Some points:
(0.00, -0.93, -0.29, 0.92, -0.87, -0.96, -0.70, -0.72, -0.70, -1.22, -1.96, -0.16, -1.47, -0.62, -1.26, 0.80, -1.92,
 -1.26, 1.23, -0.15, -0.46, -1.98, 1.41, -1.04)
(-0.10, -0.58, -1.07, -1.22, -0.08, 0.41, 1.12, -0.46, -1.38, 0.94, 0.39, 0.47, 0.75, 0.93, 1.11, 0.05, 0.13,
 -0.21, 1.03, -0.78, 0.05, 0.36, -0.03, 1.03)
(0.79, 0.24, -0.81, 0.73, -0.99, 0.98, -1.29, 0.26, -1.60, -1.69, -1.39, 0.62, 0.09, -0.34, 1.12, -1.53, -0.66,
 -0.51, 2.10, 0.33, -1.52, 0.96, 1.81, -1.51)
(2.16, 0.59, -0.41, -0.38, -0.29, -0.40, -1.04, -0.61, 0.93, -0.34, -0.09, -1.03, 1.36, 2.14, 0.22, -0.50, 0.24,
 -2.29, -0.48, 0.80, -2.63, 0.01, 0.78, -0.81)
(-0.13, -0.33, 0.47, -0.60, 0.31, 0.79, -1.11, 1.46, -0.51, -0.25, 1.81, -0.28, -0.62, -1.59, -0.03, 0.87, -0.57,
 0.06, -0.55, -0.24, -0.71, 1.75, 0.91, -0.30)
(-0.41, 0.61, -0.10, -0.90, -0.98, -0.09, 0.01, 0.40, -0.37, -0.01, -2.36, 0.25, -2.15, 0.66, 1.43, -0.95, -0.73,
 1.00, 1.00, -1.06, 0.74, -0.32, -0.19, -0.43)
(0.87, 0.90, -1.24, 0.21, 0.78, -0.07, -0.61, 0.54, 0.58, 0.18, 0.02, 1.92, 2.12, 0.15, 0.05, -0.09, -1.23,
 0.83, -0.32, 0.63, -0.47, -0.22, 0.18, 0.30)
(0.95, -0.73, 0.42, -0.17, -0.72, 0.91, -1.30, 0.88, -1.11, 0.85, -0.31, 2.04, 0.99, -0.82, 1.69, 0.63, -0.17,
 2.15, -1.07, 1.91, 0.10, -0.07, 0.37, -0.22)
(-1.70, 0.55, 0.81, -1.02, -0.49, -1.09, 0.88, 0.79, -1.00, -0.01, 0.27, 0.01, 1.01, -0.25, -1.63, 1.89, 0.58,
 -0.42, 0.33, -0.33, 1.54, 1.83, -0.42, -1.50)
(0.60, -1.20, 2.14, 0.43, -0.18, -1.58, -0.48, 0.27, -1.07, 0.42, -1.28, -0.17, 0.26, 0.28, -1.28, -0.04, -1.94,
 0.35, -0.86, 0.20, -0.35, 0.38, 1.07, 0.10)
(-0.37, -0.10, 1.74, 1.09, 1.44, -0.01, -0.27, 0.68, 1.16, 0.03, -0.49, -0.60, 0.97, -1.41, 1.36, -0.71, -1.03,
 0.13, 2.03, -0.43, 0.89, -0.99, 1.05, 1.32)
(-0.10, -1.99, 0.02, 0.48, 0.66, -0.60, -0.34, 0.20, -0.36, -1.78, 0.18, -0.14, -0.02, -1.32, -1.61, 0.97, 1.19,
 0.61, -0.81, -0.68, 0.56, -0.41, -0.78, -0.65)
(0.01, -0.21, 0.63, -1.65, 0.11, -0.05, -0.77, -0.32, 1.88, 0.20, -1.52, -1.10, -0.80, -0.86, -1.06, 1.02, -0.11,
 0.46, -1.67, 0.74, -0.59, 1.26, -1.34, 1.16)
(1.52, -0.76, 1.02, 0.81, 0.19, -1.67, -0.84, -0.09, -0.08, -0.27, 0.15, 0.04, 1.02, -0.79, 1.24, -0.19, 1.70,
 -0.17, -0.95, 1.50, 0.22, -1.19, -1.67, 2.52)
(0.80, -0.11, -2.10, 1.65, 1.18, 0.77, -0.17, 1.67, 0.86, 1.31, -0.20, -1.65, 0.90, -1.55, 0.64, 0.73, -0.86,
 -1.28, 0.71, 0.21, -0.12, 1.78, 0.20, 1.36)
(1.30, -0.42, -0.11, -1.10, -0.46, 0.27, 0.54, -1.99, -0.10, -0.87, 1.16, 1.14, 2.22, -0.24, -0.35, -1.16, 1.82,
 1.21, 1.33, 0.69, -1.04, 1.26, -1.57, 0.99)
(-0.13, -0.08, 0.90, -0.61, -2.20, 0.78, -0.15, 0.60, -2.00, 0.06, 0.99, -0.99, -0.71, -0.13, 0.18, -0.04, 0.64,
 -2.76, 1.14, 0.55, 1.07, -0.91, 1.35, -0.04)
(-0.89, -0.16, 0.49, 2.51, -0.44, 0.64, 1.78, -0.97, 0.34, -2.13, -0.19, 1.57, -0.08, -0.90, -0.34, -1.39, 0.41,
 0.73, -0.91, -0.47, 0.52, 0.66, -0.93, 0.16)
(0.61, -0.05, 0.10, -1.68, -0.49, 0.70, 0.88, 0.90, -0.17, -0.54, -1.10, 0.89, 0.94, -0.93, 0.95, -0.74, 0.38,
 0.89, -0.46, 0.56, 0.89, 1.65, -0.45, -0.37)
(1.80, 1.62, 0.49, 0.00, 0.34, -0.80, -2.21, -0.81, -0.25, -1.02, 2.42, -1.31, -1.79, 0.20, 1.09, 0.61, 0.47,
 0.17, -0.57, -0.77, -2.03, -0.26, -0.82, 0.10)
(0.33, -0.27, 1.45, 0.68, 0.44, 0.87, 0.49, -0.83, -0.26, -1.70, 0.42, -0.79, 0.48, 1.45, 0.57, -0.48, -0.66,
 -0.13, -0.99, 0.55, 0.39, -0.88, -0.54, -1.19)
(0.20, 1.56, 0.83, -0.58, 0.08, -0.20, -0.71, -1.36, 1.32, 0.84, -1.43, -1.00, -0.22, -0.07, -1.46, -0.53, 0.32,
 -1.43, 0.21, -0.91, 1.12, 0.08, 0.42, -0.63)
(-0.31, -1.36, -0.51, 1.10, -0.02, 2.24, -0.41, 0.43, 0.75, 0.30, 0.64, -0.98, 0.72, 0.26, -0.13, -0.67, -1.79,
 0.54, 0.29, -0.05, 1.59, -1.62, 1.01, 1.29)
(-1.57, -0.19, -0.18, 0.86, 1.43, -0.10, 0.76, -1.51, 1.16, -1.02, -0.06, -0.66, -0.93, -0.79, 0.99, -1.67, -0.71,
 0.52, -1.06, 0.75, 0.51, 0.12, -0.03, -1.90)
(-0.90, 2.71, -2.02, -1.76, -0.56, -1.90, 0.98, 0.28, -0.72, -0.24, -0.07, -0.54, -0.17, -1.28, -1.06, 1.33, 0.36,
 -1.22, 0.49, 0.40, 1.52, -2.21, -0.13, 0.58)
(0.84, -0.38, 1.05, 1.91, -0.39, 0.87, 1.16, 0.82, -0.19, 1.15, 0.17, 1.93, 0.03, -0.97, -1.82, 1.81, -1.11,
 0.23, -0.48, -0.01, 1.09, -1.57, 1.48, -0.65)
(0.51, -0.18, -1.63, 0.31, -2.01, 0.88, -0.22, -0.57, -1.47, 1.23, -0.82, -1.29, -0.25, 1.16, -0.92, -1.67, 0.22,
 0.07, 0.34, -0.46, -0.45, -0.25, -0.78, -0.56)
(0.21, 0.78, 0.15, 0.08, -0.24, -2.26, 0.44, 0.87, 0.72, 2.49, 1.59, 1.02, -0.30, -0.35, 0.81, 0.29, 0.33,
 -0.09, 1.02, -0.85, -1.18, -0.56, -0.06, -1.07)
(-0.09, -1.82, 0.76, -2.21, 2.12, 1.57, 0.09, 0.49, 0.26, 0.83, 0.31, 1.63, -0.03, 0.28, 0.36, -0.94, 0.08,
 0.40, 1.90, 1.48, -0.37, 0.13, -1.37, 0.26)
These points spread out most along one direction. Take the direction at right angles to it along which they spread out most. Then take the direction at right angles to both along which they spread out most. Go by this last direction. For each point below, how far along it does it lie, from 0 to 99? The average is 50, and the first point in the table lies past the average. One standard deviation of the points above along it is 16.
(-0.68, 1.86, 0.46, -0.67, -0.67, -0.21, -0.25, -0.26, 0.79, -0.57, 0.36, 0.66, -2.00, 2.31, 0.56, 0.32, 0.69,
 1.00, -0.44, 0.33, -0.76, -0.29, -1.56, -1.37) 42
(-2.38, 0.19, -0.95, 1.25, -0.45, 0.22, 1.89, 0.89, -0.34, 1.82, 0.72, 0.38, 1.11, 1.01, -0.58, 1.59, -0.39,
 -0.15, -1.42, -1.49, -1.04, 0.76, -0.73, 0.66) 32
(-1.32, 1.10, -1.10, -0.48, 1.45, -1.06, 1.10, -1.33, 1.25, -0.20, -0.94, 0.31, -0.28, 1.81, 0.03, -0.23, -0.07,
 0.62, 0.14, 0.58, -0.61, 1.09, 0.84, 0.59) 46
(-0.19, 0.52, 0.19, -0.47, 1.47, 0.28, 1.61, 0.87, 1.41, 1.00, -0.37, -1.43, -0.52, 0.43, -1.48, 0.73, 0.32,
 0.86, 1.48, 0.89, -0.63, -0.71, 0.59, -1.88) 41
(0.34, 1.11, 2.22, -0.41, 1.62, 0.56, -0.45, -0.36, 0.78, -1.03, -0.26, -0.21, -0.40, 1.81, 0.73, -0.26, 1.31,
 -1.03, -0.13, 1.48, -0.85, -0.38, -0.57, 1.28) 51
(-0.74, -0.26, 0.42, -0.18, -0.42, -0.16, 0.13, -1.46, -1.88, -0.75, -0.45, -1.44, -0.38, 0.23, -0.11, 0.08, 1.89,
 -0.36, -0.94, -0.91, 0.17, -0.38, 0.26, -0.73) 42
(-0.79, 0.40, -0.29, 0.40, -0.20, 1.61, 0.24, 1.34, 0.05, 0.26, -0.49, 0.70, -0.43, 0.68, -0.39, -0.18, -0.14,
 1.38, 0.57, -3.00, 0.28, -0.72, 0.23, 1.23) 53
(-0.35, -1.12, -1.77, -0.10, -1.01, -0.37, 0.24, -1.41, -0.13, 1.18, 1.12, 0.28, -1.35, -0.42, 1.25, -1.03, 0.94,
 -0.66, -1.71, -0.32, 0.59, 0.95, -0.18, 0.03) 44
(-0.45, 0.07, -1.18, 0.83, 1.25, -1.90, -2.05, -0.38, 1.11, 0.26, 0.94, -0.35, -0.96, 0.49, -1.29, 0.72, -0.03,
 0.75, -1.20, 0.59, 1.17, 1.49, -0.30, 1.51) 30
(-0.26, -1.59, -1.01, -0.08, -0.74, 0.14, 1.03, 0.79, 0.39, 0.27, 2.13, 0.27, 0.89, -0.63, 0.41, 0.55, 0.09,
 -0.98, -0.31, -2.27, 0.80, -0.58, 0.49, 0.37) 39
